Here are some rows, each followed by its group. Groups can overlap.
[-51  23  30  13   6  35  16  26   0  20  33  24  -4 -47  33  58 -31 -68   4  -1 -61  41 -45  19 -59 -31 -25  11 -18  17  49  -9 -35 -20  31 -14 -48  28  29  37   8 -27  18 -30 -39  48  30 -29] XY
[  2 -12  13 -34 -58 -13 -41 -41 -13  21  37 -25  39  63 -75 -20  17  48  49  19  28  13 -21 -38  63  -6  11  36  21 -25 -19  15  41  15 -57  26  23 -53 -16   7 -47  26 -23  -5  51 -28   2  24] CF
[ 65  16 -12  -2  51 -20  70  26  27 -41 -66   4 -18 -49  43 -29 -20 -54 -67 -17  19 -61  27  50  -9  50  21 -53 -24  -4   8 -19 -19  16  30 -27  19  51   0 -51  50 -15  -7  27 -39  13 -27  -8] Uz
[ 59  25 -17   9  50 -12  70  29  36 -41 -56   6 -27 -50  40 -22 -22 -58 -66 -20   8 -60  24  61 -19  46  19 -52 -23  -3  11 -19 -23   5  30 -24  14  58   6 -42  49 -22 -18  21 -46  16 -11  -3] Uz
[-56  17  10  43  -3  38  12  30  18  12  43  25 -16 -50  35  59 -28 -52  -1 -10 -62  36 -39  39 -64 -28 -28   7  -9  17  36  -6 -43 -21  26 -16 -52  29  39  32   4 -24   8 -34 -43  41  47  -7] XY
[-19 -33 -16  47  29 -25 -15  24  41  12  10  52 -42 -16  45 -13 -25  25 -24 -38 -32  -9  39   3 -62  26 -16 -30 -15  53 -26 -20 -29  17  16 -26  19 -15  38 -13  46 -10  37  47 -16  -3 -11 -26] HN
[ -1  32 -63  64  20  42  25   9  42 -49 -66  23 -15  -2  26   3  51 -23 -87  -3  33  -2  29  31   9  31  -2 -42   8 -35 -26  -6 -17  36  -9  -2  -3  48 -24 -95  -9  -4   5  -3 -12 -34  36  43] OB
[ 11 -14 -31   3 -26 -10  -2  11 -18  10   5  26 -22  12   5   0 -31  11   0 -12  15   5   0  40 -26  18 -12 -16   8   9  -7 -17  20  -9   6 -44  26 -26   5  -5  25 -13  -5  47   9  20   0   9] RW
[ 72  31   1 -34  50 -33  72  24  28 -30 -66 -13 -21 -37  39 -33  -8 -51 -58 -17  15 -61  25  30  20  42  31 -46 -30 -15  23 -23  -7  21  26 -28  22  45 -10 -42  51 -18  27  15 -27   7 -43 -26] Uz
[  6  21 -25   7  -8 -15  -4  -4 -17  -4  11   4 -41  42   7   1   0  29   9 -13   9   1   2  26   6  19 -16 -23  -4  10   5 -23   6   4 -11 -47  34 -43   7  21  21 -13 -23  39  14  -2   8  32] MG
[-36 -33  49 -35 -18 -14  -9   2 -46  60   3  19  47 -37   3  36 -30 -29  53  28 -19  65 -58 -44 -10 -48   7  40  17 -12  39  15  21 -57   9  17 -47  -8  -7  19 -27   8  43 -15  15  46 -22 -75] HN
[-13  60  37   2 -27  37 -34 -54 -41 -37  57 -74  42  97 -84 -29  57  48  50  28  -3  -8 -27 -45  79 -43  -8  63 -16   3  12  28  -7  25 -63  63  20 -29   1  64 -59  27 -93 -61  18 -43  40  68] FM
[ 54   2 -15   3  18 -16  56  30  19 -17 -37  19 -21 -48  42   1 -41 -39 -52 -19   9 -40  12  60 -24  44  10 -50 -12 -11   5 -22 -16   0  27 -28  14  34   7 -43  47 -23   2  28 -26  23  -8 -10] Uz
[-19  62 -42  55  60  11  16  11   6 -48 -30   7 -60  17  48 -26  35   2 -35 -20  -5 -28  39  21  -5  14 -18 -45 -24  52  -9 -22 -41  -1   5 -50  41  -7  19  27  35 -15  -1  32 -23 -11   9  28] MG
[ 82 -17  -8 -41  24 -41  47   5  39 -21 -62 -25 -26  -6  18 -36  14 -19 -52 -19  49 -57  39  35  30  62  38 -20  -5 -37 -14 -21  20  40   3 -31  30  20 -27 -63  30  -5   4  28  -1 -21 -40  11] Uz
[ -3  30 -56  44  52  -5  -8   1   5 -50 -40   7 -60  26  37 -44  39  40 -44 -25  14 -30  70  10  -2  39 -15 -50 -15  61 -35 -19 -31  24  -5 -31  50 -10  14  14  32   0  -2  44  -7 -35  -9  38] MG
[-39 -32  36 -29 -21  -7  -8  12 -30  58   8  30  36 -43  15  53 -34 -41  47  20 -29  63 -55 -20 -31 -43   2  40  19 -15  30  12  16 -63  16  14 -62   1  -3  22 -23  -2  45 -17   2  49  -4 -63] HN
[-40 -37  28 -19 -29  -9 -10  10 -22  59  16  30  28 -44  14  60 -35 -27  52  20 -24  66 -54 -17 -32 -45  -3  39  27 -19  23  14  16 -61   9  14 -57  -6  -2  19 -24   0  25 -13  10  47  -2 -51] HN
[ -3 -58   7 -23 -70 -14  -9  -1  -9  47  45  16   9  16 -33  19 -33  29  39   7   8  34 -28   0  -5 -10  -8  22  24 -15 -17   2  38 -12 -13  -9  -4 -43 -13   6  -7  -6  31  18  34  14  -4 -12] Uz
[  2 -20 -36  11 -38  18  -5   9   5   7  -2  28  -3   9  -1   4 -18   9 -14  -5  17  12   2  41 -21  16 -13 -16  19  -8 -25  -7  32 -22 -10 -28  18 -20  -9 -35  13  -5 -16  40  13  11  31   9] RW
[ 43   8 -37 -22  -9  -9  -4 -25 -17  -4 -33 -30  -5  54 -36 -49  31  55 -21   4  66 -29  28   8  46  45  20  -3  17 -22 -28  -1  43  10 -23 -15  46 -32 -36 -29 -12  17 -53  29  33 -38  -4  38] SU
[ 80   6   1 -19  49 -43  68  25  26 -31 -67  -9 -26 -39  42 -27 -10 -37 -60 -24  23 -73  35  34   6  53  29 -40 -25 -10   6 -24  -7  39  29 -30  20  46  -6 -61  48 -16  31  25 -30   3 -47 -23] Uz
[ 49  10 -34   2  25 -14  29  13  24 -19 -56  11 -29 -13  26 -25  -6 -29 -53 -14  35 -27  23  54 -14  47   6 -44  -8 -11  -1 -21  -2  11  16 -38  35  16 -11 -43  43 -13 -29  41 -12   6  -6  22] Uz
[ 77 -45 -35 -33  -8 -46  -2 -10  -7   7 -41 -23 -26  12 -16 -55  11  50 -31 -15  80 -60  56  20  18  61  21 -13  24 -16 -49  -5  42  45   1 -21  37  -3 -29 -48  11  12  11  50  21 -35 -40  24] SU
[-50  55  42  21  -8  64  19   6 -21 -15  58  -8 -20 -15  11  43  -1 -52  20   4 -62  25 -55   9 -27 -62 -33  10 -22  29  67  -2 -35   4  23  -9 -35  12  34  71  -1 -20 -30 -49 -36  40  54  -5] RW
[-28 -61 -33  19 -75  47 -36 -14  17  34  58 -16  22  39 -58  27  11  35  31  21  20  30  -8  -2  18 -41 -13  58  58 -53 -52  35  47 -33 -26  35 -41 -15 -43  -5 -58  14   2 -28  31 -23  40  42] SU
[-65  59   2  39  -8  88 -11  -1 -20 -18  75 -27 -22   5  -9  46  13 -36  25   2 -64  20 -33  17 -27 -63 -38  19 -15  31  49  11 -31 -23  11  -2 -28   8  36  84 -12  -6 -35 -62 -34  23  75  26] RW
[-18 -29 -13  43  36 -21 -22  22  35   7   6  49 -43 -24  51 -11 -23  17 -14 -37 -34  -8  42  -3 -61  25 -14 -48 -20  61 -22 -22 -35  20  19 -23  22 -15  39  -4  48  -8  37  47 -17  -3 -14 -26] HN
[-47  75  45  12  13  56   9   1 -39 -33  65 -22 -29  -8   4  26   1 -47  31  -1 -69  18 -39  -4 -30 -61 -35   1 -37  59  73  -2 -41  27  28 -15 -14   7  43  95   9 -10 -32 -55 -44  39  49 -10] RW
[-40 -30  -3  37 -28  17  -7  27  39  25  40  53  -7 -32  31  59 -31 -17   6 -12 -37  44 -24  34 -68 -16 -33  15  11   3  -7  -4 -14 -17   9 -16 -37  -2  21 -21  10 -19   8   3 -19  27  36  -6] OB
[ 28   1  42   3  80 -76 -12  16 -31  18   8  15 -10 -54  54 -24 -49   1  23 -33 -50 -50  25 -53 -54   6   1 -35 -68  78  23 -24 -68  64  60   3  18   1  62  40  64  -6  81  18 -31  13 -65 -67] FM
[-51  24  28  21   6  34  18  27   5   8  40  26 -14 -57  39  58 -27 -64   7  -4 -62  38 -44  30 -60 -35 -25   5 -19  21  51  -9 -51 -11  33 -16 -49  29  36  36  10 -22  13 -38 -45  48  32 -20] XY
[-29 -32 -14  59  17 -28   6  40  49  29  29  48 -47 -49  59  30 -43 -10  -7 -37 -42 -15  16  28 -82   4 -19 -10  -5  30 -18 -15 -41  -6  31 -26 -20   9  37 -13  36 -13  68  23 -34  19   5 -37] HN
[-44 -30  15 -22 -66  16  -7   1   1  47  25  36  22 -12  -8  53  -9 -13  27  22   0  52 -42  -5 -13 -36 -12  35  28 -36   5   7  31 -31  -8   2 -45 -12 -16   0 -29  -4  27 -11  19  23  18 -17] SU
[ -33  103   23    3   -9   65  -26  -44  -16  -40   61  -74   21   64  -66   -7   59    6   49   29  -28   12  -38  -31   52  -65  -19   53  -18   -3   41   29  -17    6  -41   59   -1  -13    5   88  -52   17 -101  -82   -4  -26   63   60] FM
[-12  36 -24  42  29  26  32  24  -8 -14 -39  46 -25 -29  51  24   5 -53 -45  -3  -6  25 -13  34 -25   2 -18 -25 -13  -3  26 -19 -40   3  15 -36  -7  28   1 -34  18 -21  24   5 -26  22  32  -5] OB
[  72  -49   38  -27   68  -97  -32   -3  -24   11  -25   -4   24  -35   21  -82  -31   42    2  -30    5  -83   66  -80   -3   50   38  -47  -51   56  -26  -12  -28   91   40   34   46   -5   38  -12   49   19   84   33    4  -34 -112  -58] FM
[-12  50 -56  52  53  13   0   0  14 -60 -39   2 -54  36  25 -37  52  26 -46 -18   8 -18  54  21  10  26 -14 -44 -14  53 -24 -16 -43   6  -8 -40  47  -9  14  15  28  -6 -32  29 -10 -26  16  49] MG
[-13  58  38  -3 -31  22 -39 -55 -41 -35  52 -70  43 102 -85 -26  56  62  49  26   3 -19 -22 -52  90 -32  -6  51 -10  -7   3  29   3  26 -66  72  23 -32  -1  54 -59  32 -77 -55  24 -50  29  65] FM
[ 55 -27 -32 -24 -16 -29  -9 -19 -16   6 -29 -26 -12  42 -36 -34  20  57 -20  -5  72 -36  41  10  36  54  21  -9  22 -20 -41  -5  48  29 -14 -23  41 -27 -36 -38  -7  14  -8  38  31 -39 -20  28] SU
[-22 -37 -13  30  18 -26 -33  16   4  19  11  47 -42 -13  32  -8 -23  41   2 -30 -19   1  37  -9 -52  18 -18 -34 -11  61 -24 -20 -16  24  10 -27  23 -34  36  17  41  -4  37  54  -1  -3 -22 -21] HN
[-36 -31  42 -30 -11 -11  -8  12 -33  56  10  31  36 -49  22  58 -39 -37  48  18 -33  64 -57 -26 -35 -45   1  42  13  -8  36  10  13 -58  19  11 -59   1   0  23 -19  -4  36 -16   0  52 -10 -68] HN
[  2 -32  80 -83   6 -11  24  17  11  40 -11  -5  71 -76   4  38 -42 -74  17  30 -34  22 -57 -46  29 -31  43  26   7 -52  39  19  32 -86  15  56 -74  61 -19 -14 -26  10  58 -59   1  40 -32 -93] XY
[ 62 -19 -39 -13  -3 -34   4  -9 -28   5 -44 -18 -22  25 -21 -52  10  50 -22 -11  68 -45  41  12  23  52  14 -28  12  -5 -28 -10  28  22  -4 -33  48 -16 -24 -22  17   7  -1  52  23 -24 -25  22] SU
[ -2  19 -41  44  19  32  23  15   5 -27 -54  45 -25 -15  36   9  20 -26 -57  -8  14  22  10  28 -11  26 -10 -39  -3  -5   1 -19 -26  16   0 -31  15  16  -3 -51  14 -19  26  16 -10  -3  17  10] OB
[  1 -44  78 -89 -14 -17  18  15   3  48  -3  -4  59 -63   6  35 -46 -56  27  30 -24  27 -58 -45  33 -28  42  22  14 -54  33  18  32 -78  10  51 -72  55 -20  -7 -28   8  55 -49  13  38 -32 -90] XY
[ -9  30  26 -42 -56   7  -8 -39   1  12  23 -21  54  66 -61   7  33  23  35  29  15  22 -51 -27  70 -23   3  36   7 -48  10  12  16   9 -62  39   9 -34 -17  -3 -53  15 -37 -23  43 -19  13  21] CF
[ 19  13 -49  33  64 -23 -36 -15   1 -67 -49 -14 -47  32  13 -79  49  84 -35 -25  28 -45  96 -22  16  56   5 -38 -16  86 -48  -8 -29  64  -8 -14  61 -23  15  13  24  15 -26  44   1 -60 -37  41] MG
[ -2  16  33 -47 -37 -11 -30 -56  -1  -5  32 -47  59  83 -85 -16  40  41  56  34  16   9 -27 -50  79 -22  13  70  14 -35   0  22  39   8 -67  55   8 -44 -26  22 -66  30 -67 -35  43 -35   6  37] CF
[ -6 -36  -5  25  32 -46 -31  14   5  12   4  42 -43 -14  44 -28 -25  46  -4 -36 -18 -14  54 -24 -58  32 -11 -43 -19  77 -27 -22 -30  43  18 -22  31 -30  41  17  48  -4  48  55  -5 -12 -38 -31] HN
[-10  14  33 -39 -41 -19 -40 -51 -13   3  40 -48  55  85 -84 -28  34  51  57  32  14  10 -23 -50  81 -24   8  59  13 -25  -3  23  33   7 -63  50  15 -49 -22  36 -60  28 -51 -29  47 -28   4  33] CF
[ -8  24  36 -45 -35 -15 -28 -51 -14   6  32 -38  58  75 -80 -27  33  38  56  30  12  16 -27 -50  80 -22  12  49   8 -28   4  19  33   4 -61  44  22 -51 -25  29 -55  26 -45 -25  47 -31  -4  23] CF
[-52  27  14  32   9  29  17  31  12  16  42  20 -12 -58  47  61 -34 -51   5  -9 -70  34 -36  33 -65 -30 -27   3 -15  20  42  -4 -42 -22  34 -17 -56  32  35  46   8 -28  19 -36 -50  46  33 -21] XY
[-23 -32  70 -92 -16 -20 -11 -25 -11  33   0 -38  89 -14 -50   9  -7 -17  71  54  -7  35 -45 -84  62 -50  49  70  29 -55  17  48  65 -64 -13  85 -61  19 -49  23 -72  39  12 -70  31   6 -46 -52] CF
[-27 -27  73 -90 -22 -15 -14 -23   2  31   3 -37  87 -12 -49  11  -5 -23  63  54 -12  34 -48 -76  64 -48  45  70  31 -62  19  46  61 -72 -15  89 -74  28 -45  23 -75  37   5 -74  27   7 -31 -42] CF
[ 63 -46 -33 -33 -18 -42  -8 -16 -11  14 -33 -22 -16  27 -38 -29   9  65 -16  -8  76 -45  45  11  26  56  21 -13  25 -18 -48  -2  50  34 -10 -16  39 -16 -35 -38   2  12  -4  45  31 -35 -37  24] SU
[-49 -44  10  -1 -42  12 -23   9  11  52  20  30  34 -33  -4  53 -27 -17  34  19 -20  77 -46   3 -36 -43 -10  44  37 -31   1  21  30 -66  -2  17 -55  -4  -5 -11 -32   5  17 -20   9  36  18 -29] HN
[-24  19   2  20 -56  50 -41 -42 -25 -18  69 -57  44  86 -89 -15  44  64  42  21   5  -7 -17 -26  64 -32 -13  61  12 -17 -18  36   6  -1 -62  62  14 -35  -3  28 -62  23 -76 -44  29 -44  51  79] FM
[-58  66  17  39 -13  90  13   6   1 -37  60 -23 -22  -7  -7  52  22 -49   5   3 -60  21 -44  25 -22 -61 -40   6 -13  16  53   7 -34   0  11  -4 -38  34  35  52 -19 -14 -35 -68 -40  24  88  27] RW
[ 74  45 -20 -28  43 -24  56   5  38 -34 -70 -30 -40  -8  22 -39  20 -39 -50 -17  21 -59  31  42  31  43  28 -41 -23 -29  22 -22   3  24  11 -34  38  28 -16 -26  42  -9 -16  17 -15 -11 -16   1] Uz
[-36  30  64  -6 -44  37   2  -6 -54   0  62   3  -7  13  -1  47  -5 -14  33   7 -37  21 -55 -21  -7 -47 -30  14 -12  25  47  -4 -20   8   3 -17  -1 -25  31  52  -5  -3 -24 -18   1  35  26 -16] RW
[-52  83  24  41   4  76   8   6 -15 -34  62 -28 -29 -12   3  44  15 -56  21  -1 -68  18 -42  15 -28 -62 -38  16 -27  37  66   3 -41  14  20 -14 -24  20  41  76  -5 -15 -42 -70 -47  27  70  14] RW
[-38 -32  53 -68 -44 -12 -23 -17  -6  44  29 -16  68  -1 -38  33 -14   2  68  44 -12  52 -50 -57  41 -48  24  49  33 -47  10  33  60 -59 -17  60 -58 -12 -35  29 -59  22   6 -47  35  11 -17 -37] CF
[ 27 -28 -18  -5 -15 -38   4  12 -15  13  -2  20 -38  -1  33  19 -14  18  -5 -18  22  -3  15  36 -21  37  -8 -21   7   3  -9 -26  13  30   8 -57  21 -31   1 -19  24 -18  21  47   5   2 -13   8] MG
[-20 -47 -43  29 -61  54 -33 -26  46   5  37 -36  44  38 -67  14  45  17   8  32  41   9  12  -5  43 -36   2  74  64 -82 -72  48  55 -22 -29  61 -51  17 -65 -40 -83  21  -2 -51  25 -54  34  69] SU
[  4 -27 -37   3 -44   0 -12   7   1  24  10  28 -11  20   0  10 -22  13  -4  -6  18  19   0  41 -20  15 -20  -2  21  -5 -25  -6  29 -12 -10 -26  16 -29  -1 -33  10  -2 -17  36  15   8  20  11] RW
[-40 -37  32 -23 -28   1  -9   9 -22  57  11  32  34 -41   7  57 -33 -30  44  21 -21  67 -55 -18 -30 -45  -1  31  26 -20  22  15  24 -62   9  19 -55  -4  -7  14 -25   0  34 -15   9  43  -6 -55] HN
Which 4 groups are nearest to each row below, nearest first, going by the average distance to the group's rows?
[ -23   42   13   10  -27   64  -47  -51  -28  -32   67  -83   37   91 -102  -35   54   59   46   31    3  -11   -7  -41   76  -53   -7   67    7   -7   -6   45   -7   -3  -49   73    5  -21  -13   75  -68   35  -92  -76   17  -47   51   73] >> FM CF SU RW
[-11 -46 -45  32 -54  56 -29 -30  45  -4  18 -42  53  43 -72   4  52  30  -5  33  51   2  23 -12  54 -23  12  57  61 -84 -74  49  49 -15 -31  67 -42  19 -70 -50 -85  26  -8 -54  28 -63  26  71] >> SU CF OB FM
[-27  73  25   2 -21  62 -29 -53 -17 -37  55 -81  44  88 -96 -12  65  27  45  36  -3  -7 -25 -39  79 -55  -7  44  -6 -18  16  39  -1   7 -54  76  -3 -10 -11  62 -70  24 -91 -86  10 -40  52  74] >> FM CF RW SU
Which 5 groups are nearest to each row below, nearest first, going by the distance to the group's nearest row?
[-56  44  38  15 -10  41  -3   5 -39  -1  65 -12 -20  -5   1  40 -16 -21  35  -3 -69  29 -43  -1 -33 -50 -34  13 -27  57  58  -3 -27   7  18 -24 -17  -6  45  90   3 -10 -13 -36 -26  36  43 -17] >> RW XY OB HN SU
[ 71  -5  -9 -12  35 -37  55  25  26 -18 -58   8 -18 -48  41 -27 -28 -49 -57 -17  25 -45  23  50 -21  54  27 -53 -16 -11   5 -20  -6  21  29 -25  17  38  -4 -55  51 -17   4  33 -28  16 -34 -15] >> Uz OB MG RW SU
Which 4 groups are nearest to each row below, nearest first, going by the distance to the group's nearest row?
[ 12  44 -56  55  69  -2   5  -1   6 -68 -53 -10 -57  16  38 -50  51  44 -58 -25  20 -47  81   7   4  47  -1 -44 -24  64 -34 -18 -49  41   0 -32  55   4  14   4  31  -8 -10  36 -15 -45 -17  44] >> MG Uz OB SU
[ 20 -40 -21  -5 -32 -29  -7   9 -23  30  17  22 -26  -7   8   9 -40  19  11 -14  18   4   1  31 -35  23 -20  -2  11  10 -10 -18  24  11   8 -46  23 -28   7  -8  25  -9  10  49  13  17  -5   3] >> RW MG Uz HN
[ 73   0 -15 -47  21 -31  39   3  35 -16 -62 -24 -23   5   8 -40  13 -14 -48 -14  40 -55  34  32  47  55  35 -36  -6 -41  -1 -19  35  19   0 -25  31  16 -32 -42  32  -3  -1  22   5 -23 -28   5] >> Uz SU MG OB
Which 5 groups are nearest to each row below, nearest first, going by the distance to the centre of the group?
[ 59  -4 -34 -19   1 -18   9 -10 -42   6 -41 -18 -18  34 -14 -40   7  34 -17  -5  59 -26  23   6  18  43  18 -31   7  -5 -14 -11  28   5  -5 -37  51 -22 -27 -10  14  10 -11  45  25 -16 -22   5] >> SU MG Uz OB FM
Which 5 groups are nearest to each row below, nearest first, going by the average distance to the group's rows?
[ -3  56 -51  63  68  14  12   2  14 -64 -47  -6 -59  27  40 -36  52  10 -60 -22   6 -38  61  18   1  30  -9 -45 -25  55 -23 -19 -46  15  -2 -42  46   6  16  12  33  -3 -17  28 -18 -34   3  41] >> MG OB Uz RW SU
[-33 -51 -39  37 -77  55 -22  -7  27  26  56  -5  12  32 -49  39  16  22  15  17  19  25  -9  20  10 -41 -21  61  56 -61 -53  30  31 -33 -24  25 -44   1 -41 -17 -55   8   8 -28  21 -22  55  49] >> SU CF RW OB HN
[  59  -63   28  -16   50 -101  -42   -7  -29   12  -18    1   13  -19    9  -79  -25   78    5  -30   20  -81   73  -73   -1   54   28  -43  -35   57  -45  -11  -22   95   29   24   49  -16   35  -12   40   18   83   44   13  -40  -98  -40] >> MG Uz SU HN FM
[-29 -51  39 -46 -26   3 -24 -11 -37  54   1  13  62 -17 -29  22 -13 -16  45  35   0  69 -45 -58  19 -45  19  35  32 -29  20  29  37 -69  -6  40 -40 -12 -30   9 -43  24  25 -23  31  28 -18 -63] >> CF HN XY SU RW
[ 15  19 -26  17  -3  -5  -2   9 -34  -5  11  10 -37  21  10   0 -17  27   6 -20   5  -2   3  28 -15  16 -23 -24 -11  35   2 -22  -5   5   1 -59  36 -30  24  15  32 -17   0  47   3   8  -2  10] >> MG OB RW Uz HN
[-27 -33  68 -88 -23 -22 -12 -23 -14  41   3 -29  84 -17 -49  11  -9 -10  71  52 -10  39 -50 -78  57 -50  43  64  30 -55  20  43  55 -63 -14  79 -64  11 -44  27 -67  36  15 -60  32  12 -36 -50] >> CF XY HN SU RW
